In the data rows, 128 means zero.
Here is a table of points, one per row:
[132. 134.  83. 184.  96. 172. 106. 149.  78. 102. 112.  97. 150. 117. 124. 148.  86. 132.  97. 180. 123.  98. 148.  67. 117. 134. 170. 124. 110.  91. 132.  68. 124.]
[125.  49. 161. 151. 104. 147.  75. 177. 135. 115.  73. 146. 231. 152. 105. 157. 192. 163.  46. 116. 172. 130. 151. 121. 192. 196. 199. 119. 120. 137. 105. 113. 104.]
[132. 147.  85. 140. 118. 147.  94. 105. 151. 162. 132. 142. 117. 154.  98. 128. 118. 121. 126. 122. 132. 101. 191. 112.  83. 185. 107.  79.  52. 160.  64.  68. 149.]
[130.  72.  98. 149. 109.  80. 196. 191. 126. 201. 104.  92. 114. 118. 168. 194.   0. 119. 150. 141. 131. 174. 155. 119. 111. 110. 127.  71. 124.   8. 120. 167. 167.]
[138. 161. 153. 148.  92. 175.  93. 193. 143. 135. 189. 132. 120. 182. 118.  99. 125. 166.  71.  91.  59.  70.  97. 107. 124. 207. 156. 132. 124.  60. 137.  98. 128.]
[167. 165. 144.  91. 160. 107. 175. 204. 164.  84. 130.  78. 135.  93. 150. 117.  76.  76. 154. 159. 157.  70.  50.  83.  81. 141. 162. 127.  94. 215. 137. 136. 121.]
[168. 128. 190. 109. 137. 105. 148. 157. 201.  97. 135. 158. 155. 125.  86. 117. 177.  73. 130. 142. 138. 167. 107. 105. 127. 127. 126.  86. 182.  83. 177. 179. 153.]
[135. 157.  89.  64. 200. 204.  13. 194.  73. 118.  93.  96.  71. 104. 132. 139. 130. 128. 219. 116. 120. 213. 116. 151. 195. 147.  90.  93. 185. 106. 164.  55. 164.]
[149.  85. 121.  79. 192. 141. 174. 101.  80. 101. 188. 116. 150. 232. 137. 147. 130. 141. 128. 124. 173. 112. 153. 123. 114.  63. 169. 165.  72. 104. 125. 177.  94.]
[110. 118. 105. 132. 140.  98. 180. 155.  45.  80. 110. 198.  81.  60. 105. 183. 209. 187. 139. 103. 169.  74. 162. 172. 157. 138.  79. 146. 128. 112. 177. 115. 119.]
[ 73. 108.  68. 173. 138. 126. 112. 124. 149. 100. 179. 172. 171. 143. 115. 171.  99. 132. 203. 149.  57. 149.  74. 102.  99. 176. 152.  75. 146. 151.  88. 121. 217.]
[141.  99.  99.  84. 107. 149.  74. 127. 185. 124.  83. 104. 125. 154. 153. 141. 191. 138. 140. 137. 169.  97. 139. 108. 103.  99. 108.  86.  44. 128. 160. 159. 159.]
[193. 200. 134. 195. 104. 173. 128.  65. 160. 120.  43.  65.  90. 163. 111. 155. 119. 107. 119. 117. 133. 171. 147. 105. 179.  89. 169. 105. 149. 166. 123. 214.  39.]
[ 42. 191. 150.  86. 203. 178. 114. 122.  98.  96.  70. 137. 139. 180. 151.  96. 144. 131.  86. 153.  78. 148. 170. 166. 159.  81. 121.  90.  76. 101.  47. 148. 184.]
[ 69. 132.  84. 140.  81. 107. 138. 114.  85. 190. 180.  96.  96. 115.  72. 125.  81. 117.  79. 172. 133. 143. 125. 202. 146. 152.  95. 198. 178. 122.  86. 173. 125.]
[117. 126. 157.  97. 153.  97. 111.  84.  80. 190. 170. 136. 196.  55. 130.  64. 110. 190. 104. 207.  51. 107. 115.  82. 164. 108. 152. 132. 116. 147. 181. 209. 144.]
[144. 129. 128. 150. 123. 154. 178. 192. 184. 155. 173.  96. 160.  90. 123. 109. 161.  82.  45. 180. 148.  47. 169. 107. 169. 109.  83. 144. 145. 107. 134. 132. 143.]
[ 47. 106. 152. 114. 100. 153. 169. 104. 101. 136. 132.  90. 148. 134.  74. 159. 124. 141. 163. 112.  94. 170. 150. 154. 170.  90. 119.  63.  55.  80. 161. 109.  75.]
[104. 129. 153.  55. 200. 100. 115. 168. 128. 164. 141. 159. 175. 123. 114. 164. 170. 126. 171. 179. 203. 123.  99.  78. 128. 155. 145. 144. 127. 112.  97. 102.  83.]
[139. 162. 103. 110. 103.  72. 247. 125.  68. 111. 115. 177. 138. 135. 162. 144. 133. 105. 120. 173.  63. 129.  96. 150. 208. 170. 102.  72.  78. 170. 185. 103. 106.]
[125. 173. 120. 118.  63. 110.  66.  90. 132.  93. 133. 117. 144.  97. 114.  74. 139.  56. 130. 196. 113. 128. 148. 167. 107.  88. 179.  78. 141.  52.  94.  26. 145.]
[104. 135. 229. 137.  65. 207. 154. 208.  73. 142. 158. 113. 113. 147. 174. 136. 147. 167. 165. 157. 131. 191. 119.  59.  87. 125. 146. 137. 230. 125.  68. 145. 153.]
[137.  69. 163. 158. 182.  63. 123.  96. 207. 202. 130. 154. 107.  97. 143. 157. 183.  95. 140. 131. 115. 137. 113. 125. 160. 155. 181. 113. 195.  95.  71. 113.  94.]
[119.  97. 159. 110. 127.  48.  97. 206. 133.  79. 154. 115.  80. 124. 123. 177.  71.  95.  88. 135.  94. 165. 255.  70. 178. 124. 167. 212. 116. 166. 111. 109. 132.]
[159.  56.  63. 173. 149. 132. 120. 106. 103.  96. 208. 142. 117. 128. 239. 120. 167. 136.  92. 117. 148. 108. 177. 167. 141.  67. 115. 118. 149. 151. 139. 113.  95.]
[125. 216. 183. 160. 149. 106.  78.  78. 108. 179. 184.  90.  90. 160. 190. 151. 145. 156. 137.  88. 163. 103. 132. 109. 154. 204. 153. 112. 102. 127. 157.  99. 127.]
[109. 105. 159. 125. 107. 106.  68.  91. 141.  95.  85. 119.  86. 128. 138. 124.  62. 169. 201. 145. 106.  80. 182. 115. 204. 142. 156. 141.  93. 190. 157. 164. 176.]
[141. 128. 164. 143. 139. 150. 139. 137. 193. 130. 185. 136. 128.  82. 146.  70. 182. 100. 169.  95.  87. 184. 136.  69. 101.  94.  58. 208.  73. 139. 158.  84. 128.]
[127. 172. 176. 132. 117. 175. 145.  85.  87. 172. 113. 179.  80. 139. 138. 191. 109.  72. 131.  38. 130. 103. 145.  86. 128.  99. 118. 106.  93. 152.  70. 186. 157.]
[154. 103. 164. 177. 208. 179. 116. 124. 118.  62. 117. 132. 110. 123. 102.  99.  65.  45. 139. 139. 101.  37. 152. 156. 139. 208.  95.  91. 162. 108. 119. 178. 111.]
[116. 150.  99. 211. 123. 103. 221. 138. 123. 159.  93. 118. 122. 149. 102. 149. 177. 133. 157. 143. 139. 140. 153. 200. 106. 147.  75. 163.  73. 144. 153.  90. 171.]
[116. 202. 142. 151. 156.  96. 161. 142. 181.  59. 161. 162.  95.  67.  69. 109. 172. 156. 104.  85. 168. 132.  95.  73. 147.  85. 118.  42. 113. 165.  60. 170. 177.]
[ 91. 127.  10. 112.  94. 126. 108. 132. 126. 145. 146. 103. 119. 165. 148. 132. 155. 166. 119.  51. 171.  99.  47.  96. 192. 137.  71. 139. 146.  57. 111. 172. 128.]
[201. 132. 107.  61. 139. 173. 132. 112. 185. 175. 106. 205. 204. 137. 137. 159. 103.  74. 102.  89. 121. 135.  86. 173. 182. 108. 163. 224. 130. 141.  98. 125. 197.]
[162. 115. 120. 140. 167. 132. 124. 116. 144. 122. 117. 214.  76. 196.   7.  50.  87. 181. 119. 214. 206. 121. 120.  59. 115.  89.  99. 149. 149. 115. 134.  87. 116.]
[151. 114. 146. 117. 126.  90.  91. 117. 122.  53. 132. 116. 117. 104. 210. 149. 111.  91.  81. 149.  78. 119.  53. 148. 150.  58.  31. 123. 121.  76. 122.  98.  57.]
[223.  99. 148.  94.  68. 104. 129.  67. 109. 109. 162.  81. 134. 125. 175. 158. 103. 227. 106. 136. 116. 165. 110.  97. 113. 144.  49. 113. 136. 119.  89.  89. 174.]
[179. 136. 130. 140.  74. 172.  83.  82.  45. 131. 128. 113.  95.  87. 110. 175. 126.  54.  93.  95. 127. 111. 113. 157. 144. 160. 132. 139. 143. 166. 107. 155. 166.]
[156.  53. 134. 149. 217. 124. 156.  87.  88. 160. 117.  82. 135.  51.  90. 119. 146. 141. 155.  53. 123.  84. 121. 168.  83.  48. 191.  87. 160. 126. 128.  88. 121.]
[157. 214. 108. 128. 119. 122. 144.  24. 148.  74. 123. 182.  94. 103. 187. 121.  82. 122. 149. 151. 220. 188. 170. 143. 133. 140. 192. 145. 151.  80. 166. 156. 169.]
[129. 130. 144. 159. 113. 128.  95. 145. 159. 226.  95. 145.  98. 124. 101. 130. 170. 170.  99. 146. 108. 149.  81. 150. 132.  54. 178. 133. 155. 161. 193. 102. 145.]
[130.  96. 107. 166. 164.  76.  81. 110.  80. 112. 151.  75. 166. 161. 101.  82. 156.  62. 181. 143. 142. 149. 109.  80. 139. 110.  75. 143. 163. 179.  85. 140. 138.]
[173. 143. 155. 179. 148.  94. 112. 189. 129. 133. 152. 162. 187.  91. 121.   6.  84. 142. 124.  60. 169. 237. 102. 179. 127. 185. 117. 132.  61. 104. 115. 170.  92.]
[160. 150.  83.  42. 174.  99. 143.  93. 168. 163. 142. 118. 107. 135. 117. 138. 105. 147. 126.  98.  47.  96. 135. 111.  75. 164. 163. 106. 158. 123. 169.  73.  74.]
[ 74. 135. 141. 114.  98.  29. 118.  98.  75.  78.  84. 118. 121. 159. 142. 135. 153. 119. 153. 105. 117.  90.  86. 139.  53. 131. 158. 198. 113.  38.  80. 175.  85.]
[ 80. 115. 129. 109.  86. 107. 119. 197. 114.  88. 129. 168. 101. 192. 145.  46.  72. 129.  74.  49. 142. 101. 100. 190. 113.  58. 202.  92. 172. 208. 156.  78. 185.]
[137. 182. 178. 149. 124.  84.  93. 162. 154. 138.  66. 172. 132. 140.  91. 207. 111. 144.  98. 114. 100.  63. 142. 115.  63.  85.  72. 157. 191.  98. 194. 140. 126.]
[181. 200. 154. 132. 172. 104. 129. 150. 116. 138. 154.  89. 162. 188.  98. 198.  88. 173. 112. 141. 120. 165. 144. 223.  89. 121.  83. 117.  85. 165. 106. 107.  75.]
[105.  93.  89.  41. 129. 124.  91. 139. 109. 208.  84. 160.  78.  61. 125.  81. 158.  99.  40. 180. 177. 161. 105. 103.  46. 177. 127.  73. 129. 194. 163. 180.  61.]
There is one direction along which these points spread out most. Take the direction at right angles to it along which they spread out most. Go by this last direction. For each point below, how far along it does it lie, from 0 to 99? 50 is the average, and the first point above lies past it. One standard deviation of the points above along it is 16.
[ 70. 148. 114. 176. 149. 189. 131.  88. 116.  97. 135. 169. 213. 186. 162. 175. 150. 117.  75. 172. 114. 164. 153. 112.  71. 163. 126. 133. 192. 154. 175. 120. 125.] 55
[ 41.  80. 133. 207. 186. 186. 154. 110. 190. 106.  75. 119.  74. 116. 200. 131.  65. 162.  71. 112. 149. 164.  54. 114. 122. 155. 133. 174.  92. 175. 117.  85.  94.] 53
[ 52. 198.  85. 129. 111. 153. 122. 148. 175. 105. 183.  82. 190.  24. 111. 170. 117. 101. 164. 124. 165. 137. 133. 131. 129. 113. 167. 169. 131. 143. 181. 139. 101.] 50
[148.  80. 159. 137.  91. 155. 133.  93. 103. 122. 103. 162. 179.  87.  43. 150. 108. 143. 132. 153. 156. 142.  37. 131. 133. 103. 142. 165.  96. 124. 158.  86. 158.] 45
[113.  84.  95. 140. 111. 124. 129. 138. 119. 113. 200. 141.  19. 162.  92. 124. 198.  65. 157. 153.  45. 172. 105. 185. 106. 129. 135. 183.  54. 126. 145. 164. 129.] 38
[233. 147.  52. 184. 126. 113. 105. 209. 149. 151.  64. 103. 147. 127. 159.  94. 189. 186. 178. 165. 107. 137. 133. 135.  73. 100. 171. 161.  99. 139. 101. 189. 142.] 48
[127. 134. 119.  67.  82. 155. 239. 124. 140. 135.  97.  73.  84. 122. 118.  69. 148. 185. 160. 126. 117.  91. 140. 177. 192. 126. 169. 157. 170.  95.  70.  92.  64.] 38
[152. 100. 143. 113.  26. 234. 125. 158. 140. 106. 175. 250. 139. 122. 154. 111.  95. 141. 189. 121. 106. 105. 164. 123. 110. 141. 111. 107. 122. 102. 139. 151.  72.] 58
[123.  90. 194. 103.  85. 125. 149. 117. 148. 120. 164.  27. 117. 216. 120. 154. 137. 113. 168. 138. 213. 105. 102. 195. 123. 151.  98. 102. 140. 153. 202. 138. 152.] 44
[104. 106.  88.  58. 137. 131. 147.  79. 190.  37. 123.  69. 141.  93. 121. 144. 135. 213. 119.  96.  97. 141. 182. 195.  69. 174. 104. 146. 162. 145. 106. 167. 129.] 41
[ 79. 107. 122. 126.  82.  59. 109. 100. 155. 202. 103. 157. 178. 146. 147.  87. 114. 122. 185.  98. 126. 108. 155. 136. 176.  81.  81.  98. 187. 214.  77. 112.  44.] 43
[121. 120. 103. 116. 120. 131. 176.  96.  86. 117.  68. 100. 177. 185. 101.  73. 142.  66. 108.  22. 104. 162. 168.  11. 103. 173. 123. 163. 153. 131. 209. 112. 168.] 57
[101. 103. 166. 100. 172. 134. 138. 101. 121. 225.  86. 114. 122.  59. 194.  52. 136. 131. 156. 138. 154.  69. 162. 150.  99. 141.  84. 136. 133. 115.  85. 124. 183.] 44
